In the data rows, zero lies at 7.5, halfway between 7 and 8.
Some points:
8 6 6 5 6 7 9 8 8 8 7 5 4 6 5 14 8 5 8 9 7 7 8 6 7 8 7 7 11 4 7 7 8 8 9 11 10 9 9 8 8 10 9 10 11 10 9 9
9 9 7 10 7 7 8 10 8 10 9 7 7 9 7 8 7 7 4 9 5 7 7 10 10 6 7 6 8 7 6 6 7 6 8 9 8 9 6 8 7 7 8 7 4 7 6 7
6 5 5 8 9 8 8 8 8 8 9 9 9 9 7 11 7 7 6 7 7 7 8 6 7 8 8 7 12 9 8 6 5 3 6 12 10 8 10 9 10 8 8 4 6 6 5 5
9 8 8 4 4 7 7 12 11 11 9 12 9 12 8 5 5 4 9 5 9 7 8 8 7 7 5 7 8 9 11 12 8 10 9 8 8 9 11 7 8 8 8 7 8 9 8 8
6 5 7 11 9 8 9 6 7 6 6 6 7 5 5 8 7 10 9 12 11 10 8 8 8 8 7 10 7 6 7 7 7 7 9 10 10 9 9 7 10 8 8 8 9 7 6 7
5 7 8 9 10 9 10 9 8 5 8 6 6 6 8 7 6 4 7 8 4 8 10 7 8 8 7 7 10 8 11 9 8 5 4 6 5 10 7 6 8 10 4 6 6 7 7 5
7 9 10 12 9 6 6 6 7 8 12 7 7 6 8 8 6 9 4 5 5 8 8 9 6 7 7 7 7 9 7 8 6 8 7 7 8 10 9 10 9 8 10 9 12 7 6 8
5 9 8 9 9 8 15 5 5 6 7 10 8 6 5 7 5 6 6 6 5 6 4 5 5 7 6 7 7 8 8 8 7 7 8 6 8 9 9 7 7 5 6 6 5 9 8 6
10 8 8 12 9 7 10 10 10 13 10 8 9 6 7 11 6 7 6 6 4 8 9 9 9 8 7 8 9 8 9 7 5 7 5 6 5 6 3 6 6 5 7 10 9 7 8 9
7 7 8 10 7 7 6 6 6 8 10 9 7 9 7 10 11 13 7 10 8 9 9 10 7 6 6 8 8 6 7 7 5 5 6 6 11 7 4 7 6 4 7 11 12 8 8 8
6 9 7 7 7 8 7 9 8 8 7 7 7 10 8 9 8 9 5 12 9 9 7 7 8 7 9 8 9 9 9 7 5 10 8 10 11 15 8 10 9 12 7 9 7 8 8 7
8 8 6 7 7 7 7 7 8 6 7 8 11 8 8 7 9 7 8 7 8 8 8 10 9 10 9 8 9 10 9 10 12 9 9 6 9 8 9 8 7 7 8 9 7 9 7 13
6 6 5 5 7 7 7 13 10 8 8 10 6 7 11 6 7 7 11 8 12 11 10 9 7 11 9 9 8 7 6 5 7 8 10 7 6 6 8 4 6 6 9 10 8 9 10 5
10 9 9 6 7 7 6 9 11 6 6 10 9 11 12 11 10 11 10 8 11 8 7 10 9 10 8 5 6 7 8 9 12 11 7 6 4 3 9 6 7 7 9 5 7 8 9 6
9 7 7 9 8 8 9 7 5 6 15 6 7 6 7 7 7 9 8 8 7 8 6 13 9 6 6 7 6 4 6 9 10 9 9 9 8 5 6 8 9 7 6 5 7 6 8 9
9 8 7 6 6 6 7 5 5 5 6 5 5 7 7 8 8 5 6 6 5 4 7 7 6 8 6 15 9 8 7 8 7 8 4 5 9 6 5 7 12 8 12 6 7 9 10 8
5 6 9 7 8 10 8 8 11 7 6 8 6 11 8 8 10 7 9 9 11 8 8 8 6 10 8 10 9 9 9 8 9 13 9 6 7 6 8 6 5 4 5 3 5 5 6 4
7 10 9 9 7 8 9 11 9 6 7 12 9 9 9 5 5 4 9 9 10 7 7 6 8 8 8 8 7 6 8 8 9 9 7 7 4 4 8 6 4 9 9 8 8 8 7 10
9 8 6 5 9 8 7 7 9 11 7 6 6 7 7 6 6 8 5 10 4 6 8 8 10 9 8 5 7 6 7 4 7 8 7 7 7 8 5 8 6 10 9 9 8 7 8 8
7 8 8 9 9 7 6 6 5 6 4 6 5 5 5 10 9 8 8 6 5 4 5 5 7 7 6 8 10 6 8 8 7 7 6 10 8 9 10 9 6 4 6 6 7 6 9 8
5 6 5 3 1 4 7 5 7 8 5 4 5 5 6 6 7 6 6 7 10 11 7 9 5 6 6 6 5 6 7 5 5 4 5 5 7 5 7 7 5 6 6 5 4 9 7 6
7 7 8 6 7 8 8 11 7 5 8 8 8 11 12 8 10 9 9 7 11 6 8 6 9 10 8 8 8 8 7 10 9 10 8 7 5 5 7 5 6 6 5 8 8 9 12 9
7 6 5 11 8 7 6 7 6 9 6 5 6 6 7 8 7 8 9 9 10 8 10 9 9 7 6 6 5 7 8 6 6 8 7 7 6 7 4 9 7 6 5 7 7 4 6 7
8 8 9 6 5 10 8 6 8 8 4 6 9 7 10 8 6 7 5 5 8 8 9 10 8 8 9 9 7 7 7 11 8 5 9 5 7 7 9 8 8 8 7 7 8 6 6 11
6 8 8 7 10 8 7 7 7 7 6 5 5 6 6 10 9 7 6 6 9 7 8 7 7 5 4 5 8 8 10 10 9 10 8 10 5 9 7 6 7 11 7 8 6 8 8 8
7 8 10 12 10 9 8 5 6 11 8 8 8 11 9 10 10 10 8 7 5 7 7 9 13 9 8 12 10 9 9 11 8 7 10 11 8 10 7 8 6 8 7 9 8 8 9 7
7 7 6 6 8 7 6 8 10 7 9 8 8 6 6 6 7 6 5 6 6 5 7 8 6 7 9 7 6 6 5 14 7 5 5 7 7 5 7 9 7 7 6 8 5 6 7 8
8 8 8 6 6 8 6 5 6 4 5 9 7 5 8 10 7 10 10 8 7 11 9 7 8 6 6 7 9 8 5 5 3 7 8 9 9 7 6 6 9 10 10 7 7 8 6 7
7 6 10 14 11 10 9 8 4 9 6 5 6 7 7 7 6 11 6 7 7 8 6 9 8 6 6 6 5 7 7 8 9 9 8 8 9 5 7 9 8 8 7 8 11 6 6 6
7 5 9 5 8 6 8 5 8 9 8 8 7 5 5 6 4 8 8 15 11 7 7 5 7 3 6 5 8 5 7 6 6 6 8 9 6 11 6 6 4 9 7 7 7 5 6 5
9 9 10 7 9 5 6 6 6 6 5 4 5 7 9 8 7 5 6 8 7 8 8 8 9 8 7 6 8 8 13 7 8 6 8 10 10 10 9 9 8 11 10 8 8 8 8 8
10 8 8 9 7 5 8 8 5 7 9 4 5 4 4 3 7 8 8 9 8 8 6 8 7 9 10 9 10 9 7 13 10 6 7 6 9 7 8 6 7 5 8 5 5 6 6 8
9 6 7 8 8 7 10 9 8 5 4 7 8 9 9 7 15 6 6 6 10 10 12 12 10 11 9 9 8 8 7 6 5 6 8 8 9 10 11 7 6 8 8 7 8 9 7 8
9 9 8 11 8 6 7 6 6 12 11 9 10 10 10 9 8 11 8 8 8 8 7 7 6 4 3 5 6 9 7 7 8 5 6 9 10 7 11 11 11 10 7 9 7 6 6 7
9 11 10 6 7 11 8 8 4 5 6 7 10 8 8 8 8 8 10 8 8 10 11 7 7 8 13 6 6 8 5 6 7 8 9 8 9 8 8 9 8 7 6 6 5 5 12 5
8 9 10 8 11 10 9 12 12 6 8 9 7 10 9 5 8 7 12 8 9 6 5 6 8 13 9 8 7 6 4 4 5 9 8 6 8 8 12 9 9 9 7 6 7 9 8 10
7 8 7 6 10 6 6 7 7 7 8 8 7 8 9 9 8 9 7 10 7 7 7 7 10 10 8 7 10 8 10 6 7 4 5 4 6 8 6 6 5 6 4 7 7 5 6 9
7 7 6 8 12 5 7 7 7 8 9 7 8 9 10 10 8 10 10 8 8 8 7 5 7 6 6 8 9 9 10 7 5 6 7 4 6 8 7 10 8 10 9 8 7 8 4 6
11 8 10 9 11 8 9 9 8 10 10 10 9 8 8 11 10 8 7 8 5 6 4 7 6 7 8 9 7 7 13 9 9 10 9 9 6 8 5 7 9 11 7 6 5 7 7 7
10 10 7 11 8 5 6 6 7 8 6 6 4 4 6 6 9 12 9 7 8 7 8 10 9 6 6 6 6 8 8 10 9 11 8 9 9 8 5 9 11 9 9 12 12 9 10 10
6 9 7 9 7 7 9 8 11 11 10 6 7 6 5 5 6 10 6 5 6 6 4 8 8 7 7 9 6 6 8 6 7 7 9 10 10 10 9 10 6 8 8 9 11 7 6 6
7 5 8 6 5 6 6 8 9 8 9 15 9 10 10 8 6 5 8 6 8 6 8 7 7 9 7 5 6 6 7 6 9 14 11 7 10 9 10 7 6 6 7 6 8 9 11 9
6 6 6 8 9 5 6 5 6 8 10 10 9 9 8 9 7 11 8 10 8 10 10 9 9 9 9 9 8 9 8 8 8 9 7 9 8 8 8 14 11 10 10 11 8 6 5 4
10 8 6 8 7 7 8 9 9 6 6 7 7 14 13 9 7 7 10 7 8 7 8 4 3 7 6 5 6 7 9 8 6 11 9 6 5 5 7 3 6 6 8 8 11 9 9 10
6 4 4 6 7 4 6 6 6 6 7 6 7 7 5 7 5 5 5 5 5 5 5 6 8 9 8 11 6 5 2 5 6 7 6 9 14 8 5 4 10 1 9 5 8 9 7 6
5 6 5 8 4 8 7 8 6 10 12 9 7 7 6 5 6 9 9 7 5 4 7 10 8 8 8 10 11 9 9 8 7 7 6 7 8 3 3 10 9 9 10 9 8 5 5 5
9 8 7 10 13 10 9 8 8 10 8 8 6 6 4 8 6 6 8 11 10 12 10 7 8 7 7 8 12 9 10 8 10 10 8 10 10 9 7 10 8 9 10 8 9 12 8 7
9 9 9 7 8 7 4 9 11 7 9 12 10 8 9 6 10 5 9 6 7 4 2 3 3 5 4 6 6 6 7 5 6 8 8 5 6 7 10 6 8 8 9 9 9 9 11 10
10 9 9 7 8 6 6 6 9 8 7 10 11 11 10 6 7 4 8 7 9 6 9 9 7 12 7 7 8 7 6 8 6 8 7 8 5 7 10 4 3 7 5 6 9 7 7 8
5 4 5 6 5 4 7 7 8 10 7 7 8 8 7 9 7 8 7 5 5 7 7 5 13 10 7 7 8 5 7 6 6 6 4 5 7 8 8 11 9 10 7 11 9 6 6 6
10 7 6 6 7 12 9 8 7 7 8 9 10 8 6 6 8 6 5 6 7 5 12 5 5 3 10 7 8 12 8 7 6 8 8 7 8 7 10 7 8 7 6 5 8 8 11 6
6 4 5 3 10 7 8 7 7 7 5 6 6 6 7 9 10 9 10 9 6 4 5 6 8 8 9 7 9 9 9 8 8 10 7 8 6 9 6 9 11 9 7 8 7 4 7 8
4 6 8 9 7 7 6 6 5 5 9 4 5 6 6 5 5 5 4 5 6 6 8 14 6 7 5 5 6 8 4 5 9 6 7 10 11 9 9 8 7 5 6 9 9 5 6 5
4 7 4 6 11 6 3 6 7 6 7 6 9 7 7 9 9 8 9 12 6 8 9 8 8 5 3 6 5 9 11 9 8 8 6 6 5 6 7 7 6 8 8 7 6 7 6 5
9 12 10 8 9 13 7 7 8 6 6 5 11 6 8 7 9 7 10 7 6 5 7 3 6 7 10 7 8 8 8 8 11 9 14 9 8 5 4 5 5 6 7 9 7 8 8 8
5 8 7 9 9 12 9 9 8 10 6 6 7 7 5 5 7 9 8 10 11 9 7 9 10 5 4 6 7 5 7 7 7 4 5 3 6 10 8 11 12 10 7 11 11 10 8 7
9 7 5 3 3 5 5 5 6 7 8 8 9 7 7 5 7 5 6 4 5 14 4 4 6 6 6 6 6 10 7 9 9 8 7 9 8 8 6 6 5 5 5 5 8 9 9 6
9 7 7 6 5 5 7 7 8 5 5 7 5 4 7 6 6 6 7 6 5 7 7 7 5 6 7 9 8 8 7 7 6 7 9 10 7 7 5 6 6 5 2 4 5 15 5 9
8 8 7 7 5 7 9 8 10 12 10 7 7 4 7 10 9 10 8 8 8 5 6 12 10 6 9 9 8 8 7 7 5 6 7 8 7 8 5 6 7 6 7 7 9 7 8 9
4 4 5 9 8 7 8 8 8 12 11 9 8 6 9 7 10 10 8 9 8 7 8 8 10 8 11 10 9 7 7 7 7 6 7 6 5 6 6 9 9 9 9 12 11 10 8 6
5 6 6 7 8 8 8 9 8 10 6 5 6 6 8 9 8 10 8 10 4 5 5 4 10 7 6 8 8 6 8 9 7 8 8 8 6 8 8 12 5 6 7 8 7 8 8 7
7 7 7 4 4 7 8 7 9 9 8 7 7 4 1 4 7 6 8 8 7 14 9 5 7 7 6 5 6 8 7 7 6 6 7 7 6 6 8 7 8 7 8 6 7 9 11 6
6 7 4 8 9 8 7 6 7 8 8 7 7 9 10 7 6 12 6 4 5 5 3 8 7 5 10 8 6 6 8 5 7 8 7 9 7 9 9 9 6 9 8 9 8 8 6 5
9 8 8 8 4 4 4 5 3 2 4 6 6 9 8 9 11 6 6 6 9 6 6 5 5 4 5 5 7 6 6 7 8 5 6 6 5 5 7 7 7 9 11 8 7 8 7 7
Along one direction, these points spread out more than along any other. Where along it does each point below lie, from 0 to 99? The average is 50, and the first point in the table lies past the average. One standard deviation of the points above along it is 16.
10 9 9 8 9 9 8 7 9 9 9 9 13 10 8 7 5 5 5 7 7 10 10 8 7 6 6 8 8 5 2 8 6 4 11 8 5 6 8 8 10 9 8 6 5 6 8 12 40
10 9 13 6 6 8 7 7 7 7 7 7 10 7 8 9 7 8 11 8 10 10 10 7 7 7 12 8 8 9 7 5 6 5 6 6 8 6 8 6 6 6 6 6 7 9 11 8 33
10 9 13 8 7 8 8 10 11 7 7 8 6 6 9 5 7 6 9 6 10 7 8 5 4 9 7 8 8 10 6 6 6 10 4 9 8 8 10 11 9 7 9 9 6 6 10 10 36
8 11 11 9 8 7 4 5 7 5 7 10 7 9 8 4 5 5 10 7 10 9 11 8 11 11 9 6 6 4 7 5 7 10 6 7 8 8 11 5 7 4 6 7 6 6 7 8 31
7 9 9 10 6 10 5 6 6 7 7 7 8 5 9 7 7 8 7 5 7 8 8 9 9 10 10 7 8 8 7 11 11 7 10 5 7 7 9 8 11 7 9 8 5 7 8 10 47
7 9 11 7 8 10 8 11 13 7 7 10 9 8 11 9 8 5 7 5 10 9 9 8 10 9 8 9 9 10 9 9 9 13 10 9 9 7 8 5 8 6 7 7 4 3 5 5 25
10 10 7 7 6 12 5 9 6 6 6 7 9 8 7 8 7 6 8 7 6 8 10 9 8 9 10 7 2 6 4 6 4 6 10 9 7 9 7 7 5 8 9 9 8 10 10 9 39
6 6 8 7 8 11 11 11 10 8 9 11 9 10 7 8 10 9 11 9 9 8 8 8 6 9 8 5 4 8 6 7 10 7 3 6 5 7 6 6 7 7 9 7 10 8 6 11 34
7 7 7 5 6 3 6 4 6 7 7 6 8 9 6 8 6 7 7 11 8 7 7 8 9 7 8 7 8 9 14 10 10 9 9 7 4 9 7 8 10 10 9 10 8 9 9 7 53
5 7 6 5 3 6 6 8 9 11 10 8 9 9 10 8 11 10 9 8 7 6 7 5 3 7 8 7 7 8 6 10 14 9 9 9 10 9 8 6 8 6 7 6 5 5 4 7 39
7 7 6 7 5 9 7 9 7 7 7 9 8 8 8 7 9 6 8 7 7 7 8 6 5 4 5 7 5 6 7 7 12 7 10 9 9 8 9 7 7 5 4 5 5 3 6 10 38
7 8 7 6 7 6 9 8 5 7 6 5 4 5 4 6 8 6 7 6 7 7 7 6 6 6 7 6 4 3 4 5 5 9 8 6 8 7 7 7 9 8 5 3 2 6 4 6 54
10 10 9 8 7 8 6 6 5 5 6 7 5 6 4 6 7 6 5 6 6 5 7 5 7 9 12 9 7 15 7 7 6 4 5 3 2 5 8 6 8 8 7 7 8 8 8 8 45
6 4 5 9 7 9 7 7 5 7 8 6 7 5 5 4 4 8 6 5 6 6 3 9 6 6 9 11 12 11 10 6 6 7 7 7 6 5 4 4 6 8 7 9 10 7 7 9 61
6 7 9 6 10 10 12 6 5 4 6 6 7 8 8 5 7 4 3 4 6 8 8 9 9 7 6 5 5 5 5 5 5 5 4 6 7 4 3 6 6 5 8 7 6 9 6 5 52
